Each path below is one point turned by a fixed rotation once a step. After each direction that follows a path, write how fast that rotation turns it, in degrees a step (0 if it stays still).
Each turn is a multiple of 5 degrees from 10 to 175, or 0.
Each row of a path follows its step; steps can be skipped.
Path 1:
step 0: 3.91; -2.47; -2.07; -1.51; 2.81; 0.40; -0.90; 1.35; 2.41; -0.21; 0.70; -2.67; -1.43; 1.16; -0.38; -0.62; -2.17; -0.38; 0.07; -0.58; 2.76; -1.67; 3.09; -2.06; -2.16; 0.78; 2.72; 0.76; 1.56; -1.33; 1.07; 0.63; -1.53
step 1: 0.20; 1.09; -1.16; 0.38; 3.79; 0.48; -0.54; 1.84; 2.31; -3.08; 0.60; -1.67; 4.21; -1.12; 1.25; 0.88; -0.52; -0.02; -2.64; 1.24; 0.32; -0.81; -3.91; -0.15; 0.85; 1.98; 1.67; 1.23; 1.49; 2.83; -0.81; -0.20; 1.85
step 2: 1.07; 1.51; -0.63; 0.02; 1.95; -0.41; 3.13; 2.75; 3.22; 1.77; -3.47; 0.31; 0.64; -1.64; -0.85; -2.24; -1.48; 0.19; -0.17; 1.82; -1.75; 1.93; 1.34; -4.18; -1.76; -1.67; 0.38; 0.59; -0.60; 0.39; 1.63; 2.59; 0.57
step 3: 0.25; 0.21; -1.98; -1.46; 1.92; -0.54; 1.12; 0.54; 0.58; -1.81; -1.49; -2.15; 3.43; 1.60; 0.84; -1.25; -3.80; -2.56; -0.35; -0.21; 3.86; -0.99; 3.05; 2.37; 0.32; 2.15; -1.51; 1.35; -0.33; -1.76; 0.10; 1.99; 0.64
step 4: -1.61; 2.00; -1.57; 1.33; 5.84; 1.47; 2.49; 1.94; 1.44; -1.19; 2.10; -0.39; -1.90; -1.40; 0.99; 2.28; -1.05; -0.58; 2.20; 0.06; 2.42; 1.10; -3.02; -1.08; -1.34; -0.22; 0.56; 0.51; 0.71; 0.27; 0.45; 1.54; -0.94
step 5: 1.31; -1.38; -1.81; -1.56; 1.49; 2.87; 1.18; 1.41; 1.54; -1.87; -2.68; -3.08; 1.18; -0.26; -2.48; -1.10; -2.85; 2.01; -2.07; 2.08; 0.34; 0.54; 1.81; -2.28; -2.31; -0.40; -0.03; -2.62; 2.21; 0.21; -0.06; -1.78; -1.79
step 6: 0.84; 1.53; -1.06; -0.38; 3.77; 1.34; 0.40; 0.84; 0.97; -1.83; -2.94; 1.94; 1.84; 3.01; 1.08; -0.01; -2.23; -0.43; -0.94; -1.55; -0.57; 0.56; -1.16; 0.73; 0.57; 3.06; -0.08; 3.85; 1.52; 1.97; 3.08; 0.02; 2.08
step 7: -1.75; -0.65; -0.22; 0.89; 2.05; 0.04; 3.04; 0.27; 1.26; -0.78; -0.98; -2.46; -0.34; -0.39; -0.18; 0.27; -4.11; -3.54; 0.05; 0.20; -0.73; 3.45; -0.68; -2.23; -2.86; -1.26; 1.29; -0.88; -3.77; 0.90; -0.32; 1.85; 1.57
step 8: 2.41; -0.09; -3.29; -1.27; 1.73; 0.10; 2.11; 0.40; 0.25; -2.95; -1.87; -1.10; -0.63; -1.50; -3.73; -3.11; -1.57; -0.73; 0.16; -0.34; 3.24; 0.44; -0.44; 2.53; -1.45; 1.27; -0.43; 2.79; 1.13; -1.97; -0.47; -0.43; -2.01
Speeds:
-0.99; -0.81; 1.01; -0.09; -0.71; -0.15; 0.71; 0.82; 0.70; 0.40; 0.72; -0.17; 0.45; 0.36; -0.37; 0.24; -0.72; -0.47; -0.01; 0.05; -0.44; -0.66; 0.71; -0.47; -1.34; 1.18; 0.40; -0.90; 0.14; -0.85; -0.56; -0.88; 0.58	160
1.18; -0.77; 0.22; -0.84; 0.60; 0.74; -0.96; 1.02; 0.08; 0.19; -0.14; 0.33; -0.21; 0.78; 0.14; 0.66; 0.45; 0.31; -0.24; 0.24; -0.34; 0.01; -0.63; -0.46; 0.26; 0.34; 0.43; -1.25; 1.32; 1.41; -0.54; -0.62; -0.44	80
0.07; -0.52; 0.47; -0.48; -0.15; 0.45; -0.47; -0.66; 1.04; -1.03; -0.68; 0.66; -1.03; -0.41; -0.15; 0.93; -0.75; -1.13; 0.28; -0.12; 0.10; -1.15; -0.67; 0.03; 0.61; -0.06; 0.31; -0.45; -0.31; -0.98; -0.57; 1.34; -0.49	95
0.58; -0.31; -0.51; -0.77; -0.18; -1.32; 0.10; -0.05; 0.93; 0.79; 0.38; -0.18; 0.48; -1.28; 0.19; -0.75; 1.22; -0.67; -0.05; 0.07; 0.37; -0.23; 0.20; -0.78; 0.96; 0.71; 1.24; 0.64; -0.14; 0.27; -1.03; 0.24; 0.22	40
0.54; 0.20; -0.30; 0.32; 0.43; 0.42; -1.09; 0.49; -0.90; -0.75; 0.15; 0.58; 1.45; -0.47; -1.12; 0.19; 0.07; 0.22; -0.59; -0.81; -0.22; 0.21; 0.62; 1.13; 0.31; 1.55; 0.02; 0.16; -0.20; -0.89; -0.79; 0.28; -0.24	145
-0.11; -0.13; -1.37; -0.30; -1.24; -0.40; 0.21; 0.32; -0.24; -0.77; 0.47; 0.02; -0.07; 1.08; -0.90; -1.14; -0.72; -0.10; -0.67; 0.10; 0.81; -1.56; -0.43; 0.60; 0.70; -0.02; -0.39; -0.04; 0.71; 0.65; -0.05; -0.04; 0.61	145
